Here are some numbered points:
[-11 -72 -28 -94 -11 -12 -51 -42 -10  52  -1  20   2 -12] 0
[-18  12  -5 -13   1 -61  62  10  11  44 -27   9   1   0] 1
[ 26  32 -36 -14  16 -24 -12  65  21  56   8 -12 -27 -35] 2
[ 17 -72  27 -47 -77   1   4 -53 -48  28  -3  59  34  -9] 3
[-60 -53 -19  -2 -21 -38 -42  45 -23  25   1 -38 -22  20] 4
[ 12 -63   2 -11   6  11  37   0   1  90  25 -25   6 -22] 5
[ 28  37  65  47  -6  28  70   5  43 -48  -1  12   8  25] 6
[-11  82  25  52   6  11  24 -57 -20 -49  10 -10  60   4] 7
[-70  21  -5  42 -66  56  32  33   8   1   4 -56  25  27] 8
[ -8  21 -14  -8  -4 -20  22 -14  -8  17  24   3  -8 -53] 9
[ -9 -19   8   7 -26   3  12  12 -39   0  24  -1   3   9] 10
[  1 -19   9  11   3 -21  -7 -32  22 -11  -9 -37 -63 -44] 11
[ 41 -54  -4  62 -34  33 -13  37  11   5  15   3 -17   4] 12
[ -5  69 -40 -31  26 -35 -48 -57  -4  28 -41 -44  -8   6] 13
[ -3 -68 -33 -31 -11 -31  27 -40   3 118  31 -15  -3  -1] 14
[ 45  59  15 -37  54 -20 -14 -33 -87 -46  23  32  15   8] 15
[ 22  46  56  28  -2   3   9 -26   3 -22  14  54   5 -16] 16
New points follow, each followed by the number of its nearest point above, looking only along the 6 directions in which the numbered points spread most.
[ -3 -46  11  26   9   9  -4  67 -17 -71  31 -10  18 -18] 12
[-65 -37 -23  16 -84 -16 -52  94 -52  26 -21 -42  -5 -11] 4
[-15 -42  28  41  16  50  27  21 -35  63  30  -4 -80 -67] 12
[ 14   4 -15  21  58 -46  -2   5  29  31 -15   5  21  -8] 9
[  13  -34  -12  -13    4   -9  -12   12  -38  -20  -27 -115  -14  -11] 4
[  -7 -119  -18   17  -22  -30  -29  120  -30   52  -15  -18   17    2] 4
[-29 -45  10  27 -27  37 -46  44  45 -21 -13  32 -34 -68] 12
[-29 -22  30   7  -6  34 -84  29  50 -54  30  -1 -32 -15] 12
[-16  29 -43  20 -18  19 -51 -31  13 -42   0  11 -16  13] 11
[ 32  25 -24  19  22 -49   6 -34  14   5  -5   6   0  -6] 9
[ 25  63 -28  19  22  10   6 -87  12  29 -14 -14  30  40] 9
[ 43 -38  48  10  15 -17  12 -16 -19  43  14 -31  -5  12] 9
[-43  24  33  16  17 -34 -10  49  21  32  -4 -39 -73 -24] 2
[  32   19   -1    7   34    7 -127  -42   52  -31    5   15   21   13] 11
[-64  30  21 -12  11 -28 -24 -31  -4 -41 -13 -24  -9   6] 13
[-29 -52   8  24  33  16 -35 127 -22   8  -8 -26 -27   8] 4
[-13  42  17  -3  45 -15 -17 -28 -28  59  -4 -30 -25   6] 9
[ 12  10 -14  -8 -14  29 -51  28  33 -99 -49  -3  45 -17] 10
[  0 -17   7  21   7  52  34  -4   3  17  17  -5  45  41] 10
[-29  96  61 -21  12   1 -32  23 -29 -19  26 -57  30  13] 7
[-11  18  34 -24  -5 -21  17  59 -18   3  75 -34 -31 -68] 2
[  1 -42  35  18  -8  20  -2  33   0 -89   3  22  -8  39] 12
[ -1  -8  22  20 -17  44  29   5  38  -2  21 -11 -33   2] 12
[ -2  10  22 -44  36 -23  12  -3 -51  -5 -23  70   8  24] 15
[ 35  27  19 -34 -23  11  18 -39   1 -45  37   2 -13  39] 16
[-10 -64   5  16 -17  17  -5 -30  15 -19  23  63 -37 -27] 12
[ 20 -33   9 -37  21 -14 -16  -8 -20  -1  -9  13 -18 -18] 9
[ 20 -32 -30 -30  16   7  17  -1 -13  -2 -12  19  38 -24] 9
[-15 -21  18 -18  25  21  13  -6  -8 -39 -16  -2  64  56] 10
[  6  47  35 -19   9 -12  21  -9 -41 -41 -17 -10  22 111] 7
[-20 -15  17 -22 -17  17 -11  -4  41 -65  15  18   5  49] 10
[  2  51  21  10  25   4   5   7  22  13   8  38 -24 -33] 9
[ -5 -31 -12  25  23 -30  13 -15  68  16   5 -15 -14  18] 11
[  0   1  -7  29 -25  71  98  22   7 -18  63  -5   5  43] 6
[-54 -27 -42   8   6 -18  -1 -18 -21  27  -6  11 -10   2] 9
[-16 -10 -11  14 -13 -13 -47 -39  22  41 -29  37  43   6] 9
